In the rows, 128 means zero.
The rows below fall into families. The same turns and mirrors carry the whole set onto itself and the rows of a family onto each other. For each named row, which other rows are in its family? Write them in the order they are listed.
These 16 rows form 4 families of 4 rows each.
K: [160 113 111 123 120 137 156 120 106]
R: [128 116 133 121 193 128 138 100 138]
A: [115 131 115 121 121 123  93 147 116]
U: [171 140 110  99 141  74 125 123 152]
V: [171 105 109  98 132 129 160 109 109]
W: [166 131 108  96 144  71 126 136 150]
Y: [103 111 137 121 177 119 137 113 136]
H: [159 145 123  79 160  80 118 125 149]
E: [146 128 115  92 146  79 131 126 174]
B: [123 114 136 107 191 137 140 120 115]
S: [132 110 130 120 198 122 143 114 139]
X: [124 156 128 122 142 128  95 153 120]
P: [126 146 122 118 142 125 100 166 119]
D: [160 117 113 122 117 138 154 103 110]
M: [138 153 121 100 126 125  96 147 104]
F: [159  99 100 113 112 132 147 107 131]

Which other rows belong to the same family as A? Y, E, F
Which other rows belong to the same family as V? H, B, M
Which other rows belong to the same family as X? K, U, S

The rows below fall into families. The same turns and mirrors carry the whole set onto itself and the rows of a family onto each other. For each named row, which other rows are in its family? Write them in the order they are listed.
These 16 rows form 4 families of 4 rows each.
tanuf: [153 182 122 161 142 165 140 147 153 119 107]
sabe: [160 155  90 139 173 122 132 140 121 145 124]
pav: [111 127 146 183 129 165 131 134 151 116 155]
pazu: [136 183 134 162 163 181 130 135 159 123 115]
danun: [ 90 110 134 137 174 126 152 152 108 136 137]
Fevov: [ 98 150 138 193 147 151 125 171 141 128 169]
Diti: [152 159 101 124 173 124 136 146 107 133 118]
kag: [155 169  92 149 182 118 133 158 130 147 125]
gusur: [144 178 139 148 159 179 122 126 144 111 120]
Sif: [155 129  98 135 167 119 146 128 130 141 114]
dadu: [ 95 112 128 154 194 120 150 152 135 152 138]
bemi: [ 97 146 151 174 135 164 124 156 122 110 163]
zubos: [ 87 117 125 149 180 126 161 162 122 149 128]
nuru: [140 173 137 170 177 172 121 127 170 129 127]
simi: [ 91 117 125 159 149 122 167 175 122 137 132]
tad: [ 99 137 139 187 135 159 122 152 134 125 173]

Which other rows belong to the same family as pazu? sabe, zubos, tad
Which other rows belong to the same family as bemi? danun, Diti, gusur
Which other rows belong to the same family as pav? tanuf, Sif, simi

The rows below fall into families. The same turns and mirrors carry the whole set onto itself and the rows of a family onto each other. For each named row, which other rows are in its family? Write them in the order they are listed.
These 32 rows form 4 families of 8 rows each.
zulos: [ 90  84  95  88 140 112 111 132 126 127 101 100 128 136 118 201 150 141
 147 134 148]
bos: [135 114 128 129 138 150 167 134 128 139  94 127 127 113 114 153  78 125
 153 159 144]
Fave: [ 92  74  97  99 141 101 126 132 123 116 102 105 109 152 137 187 136 143
 151 159 163]
ganep: [ 99 138 119  74 159 170 120 114 110 116 101 132 152 116 115 178 156  97
 132 123 121]
Pifu: [100  92 134 138 142 112 123 112 116 136  81 142 121 146 137 164 130  47
 155 133 144]
dekef: [ 91 147 120  85 160 155 117 111 102 109 108 131 161 107 103 150 147 103
 127 115 129]
laza: [ 75 133 144 111 145 102 104 150 104 142 132 131 109 119 132 123 147 138
 105 142 155]
Degut: [111 153 108  80 131 164 124 125 111 121 100 132 147 119 103 147 142  83
 114 125 118]
Sefi: [ 84 134 145 102 176 130 162 167 146 122  85 132 149 133 101 156 140  84
 120 191 150]
Lobef: [101 133 115 103 145 118 116 153 179  91 120 147 123 138  90 165 135  95
 121 110 161]
vepo: [106 112 133 139 152 124 123 102 123 160  84 144 113 138 144 149 134  57
 146 122 143]
kupo: [114 127 108 109 144 110 126 161 176  90 113 142 135 154  97 150 106  92
 130 118 163]
gez: [ 72 131 165 115 150 127  98 143 129 157 123 139 110 110 139 137 141 141
 113 138 151]
gatan: [ 81 123 158 119 141 111 100 157 123 143 119 136 113 115 122 121 128 150
 110 130 161]
koga: [ 98 119 115 113 137  82 123 168 174 104 112 127 132 132  77 169 126  93
 129 122 158]
beku: [122 111 138 132 127 165 149 140 146 139 107 143 122 109 114 160  84 130
 158 146 148]
Nopo: [132 120 169 108 148 103  93 119 129  96  84  78 104 117 127 170 125 115
 130 148 133]
gikam: [119 100 118 123 119 145 161 138 116 132 100 145 139 116 109 158  78 126
 159 151 151]
zovu: [130 143 154 103 147  98 107 122 121  83 100  81 105 112 118 163 118 113
 120 161 125]
Dumip: [ 97  78  90  91 151 129 114 130 129 118  98 109 125 163 147 183 145 133
 142 145 160]
libi: [120 140 156 118 150 101  98 114 132 112 112  72 100 110 127 165 130  92
 129 160 114]
ralo: [ 83 124 145 111 184 114 153 149 129 115  78 107 153 133 105 146 142  94
 118 193 146]
sata: [ 93  83 105  82 152 130 118 136 145 117  94 106 118 150 129 195 152 144
 137 167 161]
tola: [130 140 179 112 154 116 105 120 144 100  95  93 102 105 122 176 113 113
 130 162 123]
kod: [107 124 109 116 134  88 121 145 160  85 124 141 118 140  93 156 115  96
 134 104 158]
begi: [105 144 125  82 141 159 120 110  74 114  97 130 155 112 117 158 140  95
 125 130 122]
karon: [ 91 120 119  95 155 134 151 157 121 136  74 112 141 140 113 147 144  83
 110 203 139]
pona: [124 100 128 133 110 144 134 131 139 128  87 130 140 110 113 167  70 120
 150 159 132]
gupu: [ 78 139 144 120 140 121 112 148 120 153 147 114 111 103 123 124 128 146
 122 149 143]
pur: [ 87  91 130 144 130 124 101 122 132 158  85 151 130 138 144 153 122  68
 141 132 142]
favug: [104  96 150 139 147 133 116 112 141 147  85 139 102 141 152 167 135  58
 153 137 142]
pivuf: [ 89 133 147 111 161 114 156 161 114 121  83 124 148 136 111 137 133  79
 112 194 150]

Which other rows belong to the same family as pivuf? Fave, Pifu, laza, gikam, zovu, kod, begi
Which other rows belong to the same family as gez? ganep, Sefi, Lobef, beku, sata, tola, favug
Which other rows belong to the same family as ralo? bos, dekef, vepo, kupo, gatan, Nopo, Dumip

The rows below fall into families. The same turns and mirrors carry the whole set onto itself and the rows of a family onto each other. For each named row, which other rows are in its family? Write them in the order they are listed.
These 32 rows form 4 families of 8 rows each.
Vimal: [154 137 128 154  78 131 119  86 183  83 106  99 128 104]
nefog: [100 168 126 160 106 139 120 111 165 110  98  90 172 105]
rarog: [113 169 141 144 138 132 120 136  84 109 145 124 140 118]
dil: [152 159 136 168 111 146 102 113  98  88 137 127 113  67]
suni: [106 158 155 143 144 135 132 134 103 117 145 122 152 116]
lufu: [106 156 118 145  86 112 143 132 158  94 142 104 148 148]
Goz: [158 150 162 163 114 137 109  87 117 100 122 134 111  69]
Lamav: [130 200 145 140  71 122 107  90 155  89 142 119 124 116]
zabud: [169 153 120 167  74 124 115  81 162  79 113  96 117 114]
gunak: [140 109 145 159 128 148 133 142 129 115 114 112 127  88]
Ber: [142 126 163 134 105 106 123 112 105  94 158 140 112 116]
fivod: [121 175 107 166 108 162 111 114 157  94  92  85 150 108]
gepot: [110 141 135 127 100 122 134 114 165 102 113  97 153 159]
safa: [132 165 143 177 103 148 116 119 159  83  93  78 168 110]
dugal: [140 146 117 168  80 135 112 101 183  85 123  90 122  90]
bize: [141 151 130 178  62 122 116 114 170  76 117 106 108 110]
Zopad: [148 106 144 171 136 154 118 128 129 104 135 109 154  88]
lisaz: [161 149 155 156 129 149  96  91 106  94 110 117 116  76]
pozu: [171 140 142 143 111 116 121 114 105  83 157 135  98 120]
zazu: [155 154 153 169 135 139 112 116 112  81 112 113 109  71]
Raro: [123 200 131 140  82 106 130  88 138  94 125 111 113 137]
Beke: [120 148 140 120 148 145 124 113  92 110 134 119 154 116]
gisef: [125 206 115 139  79 125 124  86 145  91 122 120 114 118]
gumig: [141 101 155 158 136 135 114 138 119  99 129 106 153 109]
zokiz: [152 135 139 137 108 115 124 113 108 115 145 133  87 114]
patuz: [140 142 131 133 114 113 130 100 107 117 165 138 101 117]
kadug: [123 194 123 136  81 116 105  86 133  68 138 112 137 134]
Tafe: [116 156 117 132  83 115 128 109 159 110 143 110 160 152]
rine: [141 109 127 161 148 130 131 137 113 105 113 106 146 109]
sesi: [131 164 156 134 143 121 129 120  87 110 128 136 144 133]
Tonat: [114 157 113 146 107 119 138 130 151  98 136  84 157 155]
visu: [115 170 131 160 105 146 117 112 158  75 108  90 183 110]

Which other rows belong to the same family as gepot? dil, gunak, Ber, fivod, bize, Beke, kadug
Which other rows belong to the same family as pozu? nefog, Lamav, dugal, zazu, Tafe, rine, sesi
Which other rows belong to the same family as lufu? Vimal, rarog, lisaz, gisef, gumig, zokiz, visu

